Families of rows that turns and mirrors carry onto each other, the same ones carrying the whole set onto itself: the rest of each named row's family, in list order:
11 families of 3 rows:
dob: [-40 -25   9  -7 -17 -48  -1 -21 -17  31  41  47 -29]
ruvub: [-17 -22 -13  -4 -12 -42 -11 -34  -9  43  39  57 -19]
gazad: [-47  -3  11  19 -14  40 -20  23  18   8 -36 -27 -20]
ruko: [-31 -24 -13  -9  -5 -40 -18 -34  -6  26  54  49 -22]
muge: [-46 -28 -29 -19 -10 -41 -19 -14   0  15  49  48 -20]
Gebar: [-51  14  21  18 -28  30 -11  29   7 -11 -50  -3 -12]
Fuda: [ 44  25 -17   2  10  -8  56  -1  26 -29  -5   5  30]
nuban: [ 48   8 -19  14  22 -26  26 -13  17 -51  -2   0  33]
muke: [ 37   3 -19 -27  15 -17  53 -12  -4 -45 -22   3  19]
gik: [-27 -16 -10 -28 -20 -19 -17 -25 -19  18  66  46 -11]
Fatob: [-20  18  17  33   0  42 -50  22 -10 -26 -24  -8 -23]
Gozu: [-32  -5  21  29 -15  31 -32  50 -12  -2 -30 -10 -19]
bomiz: [-36 -33 -14 -18 -14 -40  -9 -35 -23  31  46  31 -15]
Zumo: [-30 -18  -6   4 -36 -33 -24 -27 -17  44  44  43  -4]
Bezur: [-38   6  23  28  -2  38 -37  32  -3 -13 -32 -15 -24]
daga: [-24  -5  -3  11 -27 -31 -16 -41 -32  27  58  31 -21]
gebi: [-39  -2  10  21 -18  42 -19  32  -9 -24 -48  -8 -16]
fubu: [ 41  28  -5   9  19 -20  59 -23  10 -33  -6  17  14]
lataz: [ 45  23 -10 -23  13 -26  42  -8  15 -42   2  17  31]
Lero: [ 35  24 -23  -6  21 -41  38   5   4 -46  -7  24  30]
daf: [ 46  15 -23   1   3 -33  47 -10   5 -28  -3  12  43]
Fipu: [-25 -13   5  -6 -21 -41 -18 -47   5  41  50  19 -11]
pigu: [ 37   2 -29  -8  30 -23  32   3  36 -43 -16  17  28]
giv: [-34  -5 -14  -8 -14 -31 -21 -34 -28  41  47  37 -24]
Pedav: [ 35  17 -15 -11  22 -19  55 -13  25 -38  -8  -2  22]
rulo: [ 33  18  -6 -22   8 -24  57 -27  22 -25 -17 -16  10]
zuvaz: [ -3 -20  -4   1  -1 -35 -32 -37 -14  33  61  24 -19]
milid: [-56  -1  -1  26  -3  19 -32  38  14  -5 -45 -10  -7]
bize: [-31  12  12  31 -19  29 -25  43  -6  -6 -50  -7   5]
Ruzus: [ 43  27 -11 -13  28 -17  40 -24  10 -34 -16   6  31]
zif: [-42  17  18  35  -1  35 -18  53  -5 -21 -21   3 -15]
lup: [-40  23  11   9  -3  51 -33  20 -15  -4 -43   1 -19]
koze: [-45   4  13  20 -10  47 -36  35   0 -22 -26  -2  -5]

Which other rows belong to the same family as Fatob? muge, rulo
Which other rows belong to the same family as Pedav? ruko, Bezur
Which other rows belong to the same family as bize? Zumo, daf
Which other rows belong to the same family as Lero? Gebar, daga
Which other rows belong to the same family as giv? gebi, lataz
Which other rows belong to the same family as nuban? Fipu, milid
Which other rows belong to the same family as lup? muke, gik
Which other rows belong to the same family as Gozu? ruvub, Fuda
Which other rows belong to the same family as dob? fubu, zif

Families of rows that turns and mirrors carry onto each other, the same ones carrying the whole set onto itself: the rest of each named row's family, in list order:
5 families of 6 rows:
Fise: [  6  16   4 -39  31 -36  33 -31 -41  -8]
fetav: [ -6  31 -24  44 -29 -30  -4  16 -37  15]
Sike: [ 19 -16  23  10  -6  14  30 -53  19 -37]
Bof: [  5 -40   3  17 -24  20  16 -37  -2 -34]
velu: [  7 -12 -19 -50  18   9  29  -7  56   6]
Zozam: [-12  16  -2  39 -28 -21   4  24  70   2]
lapo: [  0  71 -16 -29   4 -15   1  28  15  39]
rak: [  3 -34  18 -21 -12   0  25 -42  19 -47]
Bil: [-15  16  13  33 -39 -13   1  31 -46  10]
bol: [ -5  49 -41   0   0 -37   4  35   7  44]
daz: [-25  16 -13  37 -39 -28 -28  30  32  12]
pufi: [ 12   5  22 -48   4 -13  31 -42 -24 -35]
med: [-19  53 -16  -5 -13 -42 -18  39  21  33]
savi: [-25 -23  34  10 -13  25  24 -40   3 -33]
zal: [-13  43  -5 -26  -3 -23  12  54  -4  44]
fis: [-14   3 -39  43 -25 -22  -5  29  34  22]
ruv: [ 17  29   4 -46  12  -3  29 -29 -47  -6]
fopus: [-12   3 -17  34 -32   7 -13  20  61  11]
bukob: [ -3 -45   6  20  -4 -13  19 -41  -8 -35]
mori: [ -4 -26 -15 -39  32 -22  30 -14  52   1]
mipip: [ -3  47  19  50 -37 -30   3   4 -24 -13]
Tera: [-18  48  -2  27 -36 -38 -24  23 -24  11]
vuf: [  6  -8   8 -63  15  -9  34 -28  36 -23]
muba: [ 27  30  24 -30  18  -2  39 -49 -15 -19]
runip: [ 21   5  10 -38  23   7  40 -34  55 -10]
buk: [ -2  42   6  41 -39  -4 -11   0 -42  -2]
rig: [-23 -14  -6  23 -31  -4   0  49  40  24]
libi: [-25  -4  16 -45  22  18  33 -17  56   0]
talur: [  0  78   1 -13   2 -43  16  29  21  25]
pulev: [-14  33  32 -45  18   7  34 -32 -29  -8]

Which other rows belong to the same family as vuf? rak, daz, pufi, med, Tera
Which other rows belong to the same family as fis? fetav, Sike, bol, muba, runip
Which other rows belong to the same family as ruv? Bof, velu, lapo, fopus, buk

Families of rows that turns and mirrors carry onto each other, the same ones carrying the whole set onto itself: the rest of each named row's family, in list order:
7 families of 5 rows:
mopi: [ 63  41   5  35 -25 -30  10 -38  20]
neve: [ 22  23 -47 -63  -6  29 -10 -17 -23]
Lik: [ 26  42 -49 -65  -1  15 -19 -40 -25]
Nud: [ 61  36 -35 -41 -40 -26  -6 -34  15]
mipu: [ 10  21  26  43  23  34  11 -10  25]
mus: [ 54  64 -42 -46 -23 -33   6 -15  -4]
par: [ 32  36  17  58  26  27  -1 -14  19]
Zap: [ 10  11  -3 -23  57  52  -5 -28 -13]
rela: [ 41  55  10  46 -32 -16   5 -32  26]
damap: [36 33 29 49 17 25 15  1 19]
Nipe: [ 17  52 -41 -79  19  14  13 -26  -2]
Pafo: [ 42  66 -25 -33 -30 -48  11 -34  18]
Dugo: [ 26  53   6  35 -29 -27  21 -11  33]
sobol: [  5  22 -12 -18  37  61 -15 -30 -31]
Zeget: [ 25  19   4  -6  57  58   0  -8 -19]
fedi: [ -1  38  -7 -28  57  55  19 -21 -13]
Bidu: [ 30  58  19  39 -20 -25  23 -19  33]
vur: [  2  19 -13  -2  30  58   3 -10 -42]
gud: [ 23  45 -55 -59  23  20 -17 -20 -29]
latop: [ 16  30  21  51  20  42  -1 -25   1]
vume: [ 38  65  13  27  -4 -22  35 -27  47]
Sagap: [  4  30  32  39  29  38  14 -14  11]
vif: [ 42  70 -28 -44 -21 -34  23 -31  33]
zumuf: [ 37  38 -38 -67  29  22  -4 -19 -34]
mak: [ 24  43 -39 -78  13   2  -5 -38 -14]
nudag: [ 26  39 -43 -70  25   1  -5 -40 -26]
Gegor: [ 47  62 -34 -27 -44 -33  -7 -41  10]
kufem: [ 34  64 -38 -34 -26 -47  14 -29   4]
miv: [ 51  60  -8  33 -25 -28   2 -15  40]
Dimag: [ 15  28 -12   2  58  56 -11 -17 -24]
lilek: [ 46  65 -51 -39 -28 -30 -11 -18  12]
roke: [ 53  61  -1  24 -32 -31  19  -3  29]
nad: [ 28  32  20  60  17  21  17 -24 -16]
nemut: [  1  21  -5 -33  50  54   0 -23 -17]
zuru: [ 13  45  27  35  40  33  32 -20  19]

Which other rows belong to the same family as Gegor? Lik, rela, sobol, latop
Which other rows belong to the same family as par? gud, miv, Dimag, lilek
Which other rows belong to the same family as Pafo? Bidu, Sagap, mak, nemut
Which other rows belong to the same family as zumuf? mus, damap, Zeget, roke
Which other rows belong to the same family as vume? Nipe, fedi, vif, zuru
Which other rows belong to the same family as Zap? mipu, Dugo, nudag, kufem

Families of rows that turns and mirrors carry onto each other, the same ones carrying the whole set onto itself: the rest of each named row's family, in list order:
9 families of 3 rows:
suna: [  3  37   6  21  25  60 -18 -10 -22 -29   3 -26  -6 -19 -25 -20 -34  10
  65   5  -9  -7   0  24]
Nemun: [  4 -28  -9  12  -5  41  13 -11 -28  55  26  -4  14  11   5 -10  18   7
 -22  39  -5  49  56 -30]
kefel: [ 12  13  -7 -10  -3  12 -19  28 -20  44 -27  17  -8 -13  23 -45  -3  38
 -24  22 -40  71  39 -39]
godo: [-13  17 -12  -8 -20  43 -16  -3 -22  32  21  47  22  -5   3 -12  16 -34
 -29  35 -43  43  28 -22]
futir: [-19 -11 -42  -7 -36  -9 -30  -1  21  32  -1  19  -2  19  10  31   5   2
 -18  23 -36  70  13 -44]
mur: [-22  18 -27 -16  40  14  31 -19  20 -38 -20  15  -4 -27 -36  25 -25  11
  37 -20  39 -19 -27  18]
piv: [ 35 -29  67  26  24  -9 -18  -7  10 -51 -36  21  -3  35  30  12 -24  40
 -37 -38   5 -28 -22 -17]
susun: [ 14  -2 -34  -8  -8   7 -56  17  -4  43 -18  15   8  37  -1 -16  37 -17
 -38  16 -19  59  37   3]
lete: [ 29 -40  33  16  -9 -29  -9 -11  36 -46 -12  27 -26  49  41 -16  20  35
 -39 -33  -3 -26 -30  13]
penuv: [ 32  -2 -23  -2 -40  28 -42 -18  13  26  21   8  -8  28  -6 -15  23   6
 -44  38 -46  53  29  -1]
Vosu: [ 17 -23  33 -13   0 -22  11  11  11 -20  -6  61  20  26  54 -28   3  11
 -69 -35  18   5 -46  -3]
gazur: [ 43  -3  -8  -5 -30  34 -49  30 -18  33 -20  -3  -7  27   1 -29 -26  18
 -35   3 -31  71  12   8]
nazo: [ 10 -13  41   5  31 -34  14  28   4 -25 -50  27 -19  -2  58 -48 -10  64
 -11 -38   6  -2 -20 -23]
zimi: [-14   3   9   7   3 -51  -4  -3   8 -57 -19  38  -2  42  50  14  35  26
  -9 -45   4   0 -41 -30]
poror: [ 18 -38  43  26   4  -9 -15  28   3 -40 -50  13 -34  30  33 -18 -31  34
   2 -53  -3 -22 -31  18]
tuzes: [-38 -13  17   7  30  27  31 -29  34 -20  24  23  11 -43  -1  -2 -41 -12
  33  11  15 -40 -25   5]
pesa: [-18  30   7   6  49  29  18  -8   2  -6  -7 -13  -6 -59  -1 -37 -34  41
  60  19  -2   0  10 -17]
Suniz: [ -1  14   1  20  20  38  -1 -56  33 -40  37 -17  -8 -16 -22  -6  -4  11
  47  24  -2 -35  -6  22]
vapa: [-21  36 -29  -9  24   5   9 -41  34 -31  34 -18  22 -20 -10  19 -20  20
  46  12  28  15 -35 -12]
lelo: [-25  12 -22  12  47  28 -16 -26  27  -5   7 -21   7 -22 -32  -3  -7 -15
  61  20  20 -20  10  27]
Dig: [ 44  -4  18   6 -14  36 -54  -4 -13  25 -12  10  12  28  -4  11 -17  15
 -61  21 -38  56  34 -34]
pigo: [-11 -22  21  25  48  29  53 -37  -7 -13  33 -21  17 -13   7 -10  -4  26
  35   9  47 -27   7  -6]
nef: [ 12  24  29  24  41  58 -18 -46   3 -29  12 -22  16 -21 -32  18 -44  15
  31  23  -3 -18  10 -12]
povov: [ 17 -56  39  21  11 -17  31   5 -22  -4  -8  24   5  48  55 -20  33  36
 -46 -28  27   0   7 -23]
dono: [-12  16 -58 -26 -12  30 -10   6 -11  31 -25  34  -7  -4 -40  27   4 -12
 -14  14 -20  57  29 -10]
dazim: [ 10  -6 -11 -23   4 -30   6  24  -5 -29 -58  61 -12  36  14  12  21  20
 -49 -56  16  14 -25  -1]
mukeg: [ 11 -33  18   5  33 -44 -17  12  31 -31 -39  20  -3  40  34 -19  18  18
 -20 -48  39 -24 -32  25]

Which other rows belong to the same family as futir? zimi, vapa
Which other rows belong to the same family as povov? Nemun, pigo
Which other rows belong to the same family as dono? mur, dazim
Which other rows belong to the same family as nazo? kefel, pesa
Which other rows belong to the same family as tuzes? godo, Vosu

Families of rows that turns and mirrors carry onto each other, the same ones carrying the whole set onto itself: the rest of each named row's family, in list order:
4 families of 8 rows:
kez: [ -7 -33 -19  -6 -65  -2 -77  69  -3  28 -30  41  -5 -16   8  23 -36 -41]
fisob: [ -1 -21 -14  -2 -59  -8 -62  75  -1  -4 -39  34   2 -22  28  30 -40 -53]
sibeb: [-16  -1 -17  57  21 -61 -27  -5 -29 -24 -11  83  51 -21 -12 -23 -62 -26]
Fafa: [ 26  34  27  59 -16 -14  10   3 -11   3 -17 -25 -29   4  18  39 -62  -9]
Tiben: [ 16  12  19  48 -28  -5 -16 -10 -14  60  -3 -23 -48  11 -17  27 -52   7]
Tezo: [ 19  23  27  46 -22  -9  -6  -8 -15  27 -15 -33 -42  12  -2  36 -54  -7]
teg: [ -1 -33 -30  18 -62  -4 -69  84   4  38 -17  64   5 -28  18  17 -42 -27]
tibu: [-24 -23 -22  38   9 -52 -57 -22 -33  29  -3  78  31  -6 -50 -33 -47 -13]
tipo: [ 27  18   0  99 -16  -9   7  26  -1  57  18  27 -16 -16  18  24 -74  30]
kefe: [ -2 -27 -14  -8 -63  -6 -70  70  -3  10 -36  34  -4 -16  15  28 -35 -49]
rinu: [ 10  13 -44  74 -35 -25  31  21  11 -18  14  62  39 -32  25   8 -53  40]
Girop: [ -3 -17 -50  46 -53 -14 -12  -4   3  62  27  56  10 -13 -27  -8 -33  60]
sim: [-22 -18 -27  55  14 -55 -46  -9 -30  22   2  93  40 -16 -36 -34 -55  -9]
poba: [  9  24 -28  51 -33 -28  36   8   4 -55  -8  33  35 -22  28  19 -47  16]
mamo: [-25 -10  -7  18  11 -56 -51 -33 -39  -9 -23  48  25   2 -45 -24 -43 -37]
Pozu: [ -5  11 -12  -6 -50 -22   0 -35 -12 -32 -25 -18  -3  11 -20  20 -19  -2]
Kamu: [-18   0  -9  42  20 -62 -29 -12 -32 -38 -22  65  43 -12 -16 -19 -54 -38]
tuni: [  5  -5 -52  70 -43 -17  12  13   7  31  28  72  30 -28   2  -3 -47  58]
kasud: [-22  -2  -5  27  17 -60 -38 -25 -38 -31 -29  51  33  -3 -31 -19 -48 -41]
pivan: [  2 -20 -18  11 -56  -9 -55  82   2  -8 -34  47  11 -28  36  30 -46 -49]
safa: [-17 -10 -24  63  19 -60 -34  -2 -27   1  -4  95  48 -21 -19 -30 -60 -15]
mef: [  3 -21 -25  22 -55  -8 -54  90   6   2 -27  60  14 -34  37  27 -49 -38]
bav: [ 20   4   8  64 -27  -2 -17   1 -10  81   9  -3 -43   4 -16  21 -56  23]
bos: [  2 -26 -29  23 -56  -5 -60  90   5  22 -20  68  13 -34  30  21 -49 -31]
pobu: [  3  25 -14  17 -39 -27  24 -15  -5 -63 -23  -1  17  -5  12  25 -33  -1]
vav: [ 29  36  19  81 -12 -16  19  17  -4   3  -8  -4 -17  -9  32  38 -71  -2]
Fiv: [ 23  10   0  85 -23  -4  -8  14  -5  80  19  19 -29  -8   0  19 -65  32]
lefal: [-11  -7 -20  -9 -58 -13 -19 -39 -12  17 -11  -9 -13  14 -43   8 -13  17]
siko: [ -3 -38 -25   5 -64  -2 -75  76   0  40 -21  53  -2 -21  10  20 -39 -31]
dolum: [ -8 -18 -37  11 -59  -9 -25 -29  -8  57  12  22  -8   4 -47  -4 -20  42]
fasi: [ 32  30   9  98 -11 -13  20  27   1  23   4  16 -13 -17  32  31 -77  14]
kal: [-28 -19 -14  23   8 -54 -57 -30 -38  16 -15  59  23   1 -53 -31 -43 -27]

Which other rows belong to the same family as tuni? rinu, Girop, poba, Pozu, pobu, lefal, dolum
Which other rows belong to the same family as siko? kez, fisob, teg, kefe, pivan, mef, bos
Which other rows belong to the same family as vav? Fafa, Tiben, Tezo, tipo, bav, Fiv, fasi

Families of rows that turns and mirrors carry onto each other, the same ones carrying the whole set onto itself: the rest of each named row's family, in list order:
3 families of 5 rows:
C: [-44   9  63  -8  -7  -3  12 -13]
U: [ -2 -20  -9 -47 -21  31 -10 -19]
Q: [-23  19 -19  27 -34 -61 -16  41]
H: [ 13   4  25 -44 -31  18  -6 -31]
A: [-26  15 -55  23 -18 -36 -22  34]
V: [-35  20 -52   7  -3 -23  26  44]
E: [-67  15  15  32   3 -35   3  27]
W: [-50 -10  18   2  23 -31  29  38]
R: [  1  44 -54 -36 -43 -11  -2  18]
P: [ 24   9 -48 -23 -36  -3 -27  -2]
G: [  5 -23 -46 -20 -43 -28 -27  12]
D: [-22  -5  62 -45   2 -23   2   8]
N: [-46  48  37  28  -5 -22   7  27]
M: [-34  24  43 -19   2  35  12  -9]
Y: [ 10  28  17 -68 -39 -12 -17  -5]

Which other rows belong to the same family as Q? U, G, N, M
Which other rows belong to the same family as A? C, H, E, P

